[[ 32 -11 -11]
 [ 33 -15 -15]
 [ 33  -4   0]]
->
[[ 33  -4   0]
 [ 33 -15 -15]
 [ 32 -11 -11]]

[[ 20 -17 -22]
 [-14 -28  20]
 [-14 -35  15]
 [-22  -5  16]]
->
[[-22  -5  16]
 [-14 -35  15]
 [-14 -28  20]
 [ 20 -17 -22]]

[[ 1  8 10  1  1  2  2  5  3 18  3  1 12 29]
 [ 1  8 15  2  0  1  8  7  3  5 -1  5 14 12]]
->
[[ 1  8 15  2  0  1  8  7  3  5 -1  5 14 12]
 [ 1  8 10  1  1  2  2  5  3 18  3  1 12 29]]

[[  1   2  22]
 [  0  -1 -25]
 [ 14  -1 -28]]
->
[[ 14  -1 -28]
 [  0  -1 -25]
 [  1   2  22]]

[[ -8 -29  13  13  -5]
 [ -1 -15   3   3  -7]
 [  0 -18   1   0 -14]
 [ -8 -15  10  10   0]
 [-23 -26  25  25   3]
 [-18 -21  20  20   3]
 [ -4 -22   7   7  -9]
 [-21 -24  22  23   4]
 [-22 -24  24  23   4]
 [ -2 -12   1   0  -7]
 [-23 -16  19  20   7]]
->
[[-23 -16  19  20   7]
 [ -2 -12   1   0  -7]
 [-22 -24  24  23   4]
 [-21 -24  22  23   4]
 [ -4 -22   7   7  -9]
 [-18 -21  20  20   3]
 [-23 -26  25  25   3]
 [ -8 -15  10  10   0]
 [  0 -18   1   0 -14]
 [ -1 -15   3   3  -7]
 [ -8 -29  13  13  -5]]

[[  5  16 -13 -19  14  24  28]
 [ 18  13  16 -10   2  -8  -1]
 [ 17  16  13 -10   0   1   8]
 [ -2 -14  15  16 -12 -26 -28]
 [ -7 -19  12  23 -17 -27 -32]
 [ 13   1  18   2  -6 -25 -20]
 [  5  19 -14 -22  16  29  33]
 [  6  20 -13 -22  16  29  34]
 [ 15  18   6 -19  10  10  16]
 [ -7 -20  13  22 -16 -29 -34]]
->
[[ -7 -20  13  22 -16 -29 -34]
 [ 15  18   6 -19  10  10  16]
 [  6  20 -13 -22  16  29  34]
 [  5  19 -14 -22  16  29  33]
 [ 13   1  18   2  -6 -25 -20]
 [ -7 -19  12  23 -17 -27 -32]
 [ -2 -14  15  16 -12 -26 -28]
 [ 17  16  13 -10   0   1   8]
 [ 18  13  16 -10   2  -8  -1]
 [  5  16 -13 -19  14  24  28]]
---
[[  6   8  -2  18  32  24   2  -7  32 -26   4  27  15   0  -6]
 [  7   9   0  17  28  16   0  -3  29 -21   0  23  15   3  -6]
 [  0  18   3   9   2 -25  -8  11  10  16 -21  -1  -1  17  -7]]
->
[[  0   7   6]
 [ 18   9   8]
 [  3   0  -2]
 [  9  17  18]
 [  2  28  32]
 [-25  16  24]
 [ -8   0   2]
 [ 11  -3  -7]
 [ 10  29  32]
 [ 16 -21 -26]
 [-21   0   4]
 [ -1  23  27]
 [ -1  15  15]
 [ 17   3   0]
 [ -7  -6  -6]]

[[ -5 -11  -9   8  10   4]
 [-13 -13 -24  18  17   0]
 [  1  -9  -6   4   5   7]
 [-21 -21 -27  25  25   3]
 [ -7 -12 -11   9   8   2]
 [ -6 -13  -9   9  10   7]
 [-10  -9 -19  13  13   0]
 [  4   2  -6  -3  -3  -5]
 [  2   3 -13  -1  -1  -8]
 [-15 -15 -19  14  13  -4]
 [-17 -13 -28  18  17  -5]
 [-25 -25 -26  27  26   3]]
->
[[-25 -17 -15   2   4 -10  -6  -7 -21   1 -13  -5]
 [-25 -13 -15   3   2  -9 -13 -12 -21  -9 -13 -11]
 [-26 -28 -19 -13  -6 -19  -9 -11 -27  -6 -24  -9]
 [ 27  18  14  -1  -3  13   9   9  25   4  18   8]
 [ 26  17  13  -1  -3  13  10   8  25   5  17  10]
 [  3  -5  -4  -8  -5   0   7   2   3   7   0   4]]

[[ 11  -3  22  -8  -2 -23  10 -18  20  15   0   1  -6]
 [-26   3   4  14 -17  14 -26 -18  10   1 -26  25  17]
 [ 15 -15 -27  -5 -24  -9  21   1  -5 -26 -25   3   2]
 [ -5 -12   7 -20  28 -14 -16 -21  13  12 -14 -13  20]
 [ -5 -18  14  -9 -12   2 -29 -26 -21  22  28  19 -18]
 [-20   5  -9 -22 -25   0  18  23 -10 -17  -3 -13 -26]]
->
[[-20  -5  -5  15 -26  11]
 [  5 -18 -12 -15   3  -3]
 [ -9  14   7 -27   4  22]
 [-22  -9 -20  -5  14  -8]
 [-25 -12  28 -24 -17  -2]
 [  0   2 -14  -9  14 -23]
 [ 18 -29 -16  21 -26  10]
 [ 23 -26 -21   1 -18 -18]
 [-10 -21  13  -5  10  20]
 [-17  22  12 -26   1  15]
 [ -3  28 -14 -25 -26   0]
 [-13  19 -13   3  25   1]
 [-26 -18  20   2  17  -6]]

[[ 32 -29 -15  21 -11 -33  10 -26   3   4  25]
 [ 29 -26 -15  20 -10 -31  10 -24   4   5  24]]
->
[[ 29  32]
 [-26 -29]
 [-15 -15]
 [ 20  21]
 [-10 -11]
 [-31 -33]
 [ 10  10]
 [-24 -26]
 [  4   3]
 [  5   4]
 [ 24  25]]

[[-14 -33   6  18  -8]
 [-14 -34   6  18 -10]
 [-12  27  -5 -19  13]
 [  8 -13   3   8  -7]
 [-13 -34   7  17 -10]
 [-11  26  -5 -17  12]
 [-12  26  -5 -18  11]
 [ 18 -11   2   2 -14]
 [-14 -33   6  17 -10]
 [-12  27  -5 -18  12]
 [ -9   6  -1 -24 -11]]
->
[[ -9 -12 -14  18 -12 -11 -13   8 -12 -14 -14]
 [  6  27 -33 -11  26  26 -34 -13  27 -34 -33]
 [ -1  -5   6   2  -5  -5   7   3  -5   6   6]
 [-24 -18  17   2 -18 -17  17   8 -19  18  18]
 [-11  12 -10 -14  11  12 -10  -7  13 -10  -8]]

[[  6  -1   5 -10  -5  22   8  -3  -6  -4  11]
 [  0 -27 -27  -3  -3   9  -1  -3  -4  -1   9]
 [  9 -32 -31  12   9  15   9  12   9  11  19]
 [-17  -6  -9 -10  -5 -17   0 -11 -10  -4 -27]
 [ -1  28  21  15   7 -29 -10   8   9   6  -2]]
->
[[ -1 -17   9   0   6]
 [ 28  -6 -32 -27  -1]
 [ 21  -9 -31 -27   5]
 [ 15 -10  12  -3 -10]
 [  7  -5   9  -3  -5]
 [-29 -17  15   9  22]
 [-10   0   9  -1   8]
 [  8 -11  12  -3  -3]
 [  9 -10   9  -4  -6]
 [  6  -4  11  -1  -4]
 [ -2 -27  19   9  11]]
